(in the rows, 128 means zero)
One hidden turn or mirror swaps the rows below in pairs. Which row is each named row swapped with?
The rows were stretched afterwards, more along some directions than others.
Z_219: [140  93 132 130 145 106 130 130 104 127 146 121 165 114  98 138 130 121
 124]
Z_917: [120  98 129 110 147 100 101 176  82 134 136 110 159 122 121 143 133 130
  62]
Z_385: [123 100 125 115 149  87 109 169  95 134 137 109 172 112 119 156 125 127
  67]
Z_782: [110 148 158 165 127 128 124 135 109 117 132 122 112  98  94 163 107 140
 147]
Z_749: [142 139 130 135 127 119 100 145 105 112 132 111 135 133 114 159 100 144
 116]
Z_46: [122  97 133 144 137 114 101 136 114 123 130 109 149 107 103 133 111 117
 114]
Z_498: [139  97 152 150 144 109 124 120 119 132 136 103 148 104 109 154 108 128
 146]
Z_227: [120  72 146 138 133 122 121 132 109 149 161 105 160 119 127 130 119 125
 123]
Z_453: [129  80 141 144 140 124 122 125 100 143 157 108 142 114 122 120  99 133
 124]
Z_870: [132  89 127 128 146 127 112 151 106 124 130 115 140 120 108 135 122 129
  75]
Z_769: [130 101 140 137 149 123  97 146  83 129 145  89  98 119 118 120  92 110
 150]
Z_514: [ 93 127 129 137 126 140 120 152 118 130 124 133  99 138 103 133 122 136
 107]
Z_302: [107 109 124  82 144 104 147 152  99 156 143  98 169 137 133 144 121 127
 103]
Z_234: [127  89 150 162 140 126  99 128  99 119 144 108 100 124 115 130  92 127
 154]
Z_857: [115 145 144 128 137 118 148 126 112 143 152 140 131 114  80 133 133 128
 146]
Z_526: [124 104 124 120 143 105  90 175  72 121 137 115 155 115 112 142 121 130
  67]
Z_839: [133 116 119 148 153 109 132 148  87 127 133 118 135 120 131 144 120 131
 130]
Z_281: [ 96 128 146 151 122 132 136 141 119 144 126 132  85 118 104 134 131 126
 131]
Z_462: [120 108 132 115 149  98 102 176  88 124 132 115 163 118 114 147 127 134
  76]
Z_907: [ 90 125 139 115 135 116 141 138 113 145 156 138 113 124  92 142 146 102
 138]
Z_899: [ 99 114 111 118 124  95 163 134 128 152 135 118 144 124 126 163 138 119
 102]
Z_571: [128  98 146 143 139 138 102 150  79 126 143 110 124 102 112 139 104 118
 130]
Z_757: [140  97 147 145 140 122 121 135 103 130 129 112 124  99 102 137 120 123
 107]
Z_189: [ 86 126 116 123 127 102 130 132 107 153 144 119  97 110 111 144 122  96
 151]
Z_190: [137 128 132 139 127 119 105 153 113 125 134 109 135 134 130 153 115 146
 109]
Z_30: [128 116 141 135 135 129 112 135 109 102 116 117 108 105 104 135 103 115
 156]
Z_442: [ 76 102 122 119 116 125 140 133 110 150 153 135 133 135 112 133 127 116
 129]
Z_914: [136 134 132 150 125 123 101 139 111 121 130 114 127 130 118 160  99 152
 122]
Z_473: [137 133 135 160 130 110 107 143 118 120 130 109 127 125 125 166 100 149
 124]
Z_923: [115  95 120 118 147 100  99 183  85 133 135 115 151 127 129 136 128 128
  64]
Z_153: [115 121 128 155 142 132 117 145  83 122 129 108 111 136 128 142 106 134
 140]
Z_134: [137 102 141 140 155 120 126 135 111 137 129  94 117 108 108 138 130 117
 124]
Z_820: [136 128 132 149 127 124 106 143 110 117 135 114 131 127 127 163 104 145
 118]
Z_701: [142 131 135 156 130 123  99 146  99 117 132 113 117 129 123 157 109 149
 117]
Z_994: [ 78 124 120 124 114 125 137 131 137 152 145 132 132 120 107 143 141 100
 117]
Z_874: [112 116 127  84 155 105 140 158  90 140 137 102 175 129 110 149 143 113
  97]
Z_777: [ 79 122 130 141 131 137 130 139 102 148 135 120  77 118 104 134 129 109
 133]
Z_487: [ 85 121 135 139 130 115 147 132 116 154 146 138 121 108 100 154 141 107
 139]
Z_100: [111 139 146 139 130 122 133 128 100 133 157 143 139 107  73 145 135 120
 150]
Z_438: [152 137 130 155 158 111 124 142  75 115 127 117 125 116 107 147 104 142
 143]
Z_868: [ 97 145 144 144 129 123 124 129 105 145 149 123  92 108 100 138 129  98
 163]
Z_587: [126 107 152 141 142 113 104 132  99 137 145  94 120 105 115 130 109 107
 147]
Z_815: [141 102 128 137 148  91 117 128 111 138 137  93 121 102 121 144 111 108
 150]
Z_591: [135  92 123 146 149  83 125 145  98 122 117 103 150 110 117 148 111 136
 100]
Z_143: [125  91 120 113 152  95 107 173  91 142 138 116 171 115 120 145 139 126
  56]
Z_531: [ 74 120 124 118 131 141 120 155  97 151 146 129 101 123 107 129 161  97
 107]
Z_393: [ 74 130 127 118 116 138 137 142 119 131 128 140  87 118 111 134 130  98
 149]
Z_355: [101 151 135 118 137 124 130 146  99 143 149 119  84 125  96 131 126  99
 163]
Z_220: [135 101 156 150 149 109 132 146 121 134 136 101 153  94 123 157 128 132
 109]
Z_496: [133 106 144 146 142 142  87 138  93 116 130  94 112 118 109 130 113 125
 130]
Z_931: [112 126 126  82 139 104 137 145  94 133 135 102 176 131 113 152 110 130
 118]
Z_614: [118 153 158 133 134 132 130 150 113 134 134 124 112 116  94 149 131 125
 164]

Z_870 is swapped with Z_514
Z_153 is swapped with Z_874
Z_46 is swapped with Z_994
Z_907 is swapped with Z_234
Z_30 is swapped with Z_393

One hidden turn or mirror swaps the rows below in pairs. Which row is each named row swapped with?
The rows were stretched afterwards, more along some directions than others.
Z_729: [158  93 138 135 156  69 116 114  66 138 108 126  97 136 146 159 104 138]
Z_747: [169 102 143 164 142  70 144 103  89 129 117 112 119 113 151 118  60 130]
Z_901: [118 109 136  79  57 130 163 149 167 156 119 134  97 124 112 138 144 133]
Z_193: [129 119 131  67  75 134 153 142 166 149 123 144 100 125 105 145 151 164]
Z_170: [ 84  65 162 123  95  81 196 133 126 160 111 148 123 136 126  93  98  63]
Z_22: [127 134  96  88  72 137 116 134 160 182 135 110 165 139 148 135 120 158]
Z_596: [115 112 143  78  67 134 158 145 164 140 128 147 103 133 108 139 142 137]
Z_733: [106 124 148  89  61 141 161 143 167 156 125 142 112 131  91 132 136 145]
Z_781: [153  96 140 157 163  78 131 105  87 126 110 123 110 132 145 121  96 131]
Z_12: [129 131  97  96  76 138 121 131 155 190 131 103 165 141 149 125 121 158]
Z_623: [122  70 128  88  77  97 108 143  82 120 146 138 101 144 112 198 120 129]
Z_517: [128  97 129 144 139  70 105 121  92 160 118 168 152 148 145 137  54  77]
Z_599: [128  92 127 125 134  68 102 124  99 159 127 163 153 157 159 147  50  84]
Z_456: [104 113 138 107  86 124 136 145 110 169  95 145 126 156 125 161 135 109]
Z_697: [102 123  92 148  61  94 138 131 128 166 139  51 140 126 136 153 136 113]
Z_98: [ 92  89 114 171 101  97 119 116 104 151 142 184 151 148 113 142  74  55]
Z_506: [113 103 128 162 116  92 118 117 104 163 124 177 162 137 129 138  61  61]
Z_151: [104 123  95 139  70  86 130 141 111 159 136  55 137 129 130 147 135 111]
Z_551: [169 111 135 155 158  77 118 112  76 120 110 119 118 130 150 140  90 144]
Z_773: [108 105  76 159  71 104 122 130 120 142 151  58 133 136 136 175 148 119]
Z_412: [119  97 132 146 130  75 115 120 100 161 124 164 158 147 148 131  51  69]
Z_863: [105  82 135 115 109  59 134 134 104 148  98 193  94 147 105 161  99  52]
Z_980: [138  56 135  62  78 101 176 131 136 121 142 133  88 103 108  97 121 166]
Z_141: [133  94 132 121 133  70 104 126  95 157 130 159 159 155 159 145  51  89]
Z_706: [104 104  67 149  53 119 140 125 129 153 135  63 130 120 126 181 165 116]
Z_586: [170  98 152 175 148  91 156 106 103 121 125 109 119 116 154  96  59 136]
Z_564: [141  79 140  80  97  80 100 142  66 117 130 147 102 136 115 196 109 137]
Z_128: [103  95 146  97 108  69 123 133  93 141 100 196  98 149  88 163 103  72]
Z_9: [101 132 161  84  69 144 159 147 166 146 130 149 122 131  93 130 132 149]
Z_853: [137 130 125  79  79 128 123 152 146 175 135 125 142 127 146 121 121 163]
Z_978: [155  82 173  58 119  65 154 141  84 140 118 130 113 126 147  98  80 148]
Z_187: [119  71 151 105  95  46 138 143  91 130 101 181  81 129 107 141  81  57]
Z_595: [166 102 131  59 134  64  97 139 112 148 124 152 129 139 169 161  74 143]
Z_415: [ 94 118 120 138  79  87 138 138 124 152 148  83 157 136 130 142 108  98]
Z_28: [103  95 152  98 112  69 127 132  95 149  96 194  98 143  89 161  97  74]
Z_808: [115  87 152  93  99  60 140 140  97 144  89 185  91 131  98 152  93  66]
Z_854: [111 100  78 137  71 102 130 126 122 129 148  60 126 118 124 159 160 129]
Z_76: [136 132 107  97  79 135 121 143 158 179 137 101 153 131 150 125 126 162]
Z_147: [ 73  76 124 135  48 130 191 129 154 177 146  99 149 146 126 105 109  88]
Z_975: [114 130 141  67  72 128 149 140 157 154 115 151 104 129  88 148 150 154]
Z_969: [109  94 130 155 118  88 122 125 105 163 126 182 155 144 134 130  55  60]
Z_682: [119  80 156  97 102  48 139 147  94 135  98 183  89 134 110 147  84  60]
Z_597: [ 94 111 123 119  69 130 138 145 126 181 103 127 129 160 125 167 146 105]
Z_259: [140 138 136  83  95 125 125 152 137 159 134 141 142 131 149 118 126 161]
Z_401: [ 94 116  75 128  73 132 126 116 171 212 114 129 159 156 133 149 117 101]
Z_250: [129  67 146  58  71  95 173 135 126 133 141 116  97 108 111 101 128 163]
Z_549: [110  77 144 113 100  58 145 134 112 140 102 187  88 142 109 156  94  52]
Z_390: [139 140 126  88  88 123 113 145 136 185 126 122 144 127 143 125 127 157]
Z_25: [110 112 150  75  67 132 158 148 163 159 122 139  99 133 101 140 141 142]
Z_833: [132 134 109  90  76 131 122 137 152 180 137 104 157 129 147 121 120 161]
Z_519: [172 100 148 143 129  80 151 110 105 137 111 111 115 114 150  85  66 140]
Z_887: [ 77  69 156 110 101  84 192 145 141 163 112 157 118 146 128  94 111  66]

Z_623 is swapped with Z_456
Z_833 is swapped with Z_412
Z_401 is swapped with Z_595
Z_259 is swapped with Z_98

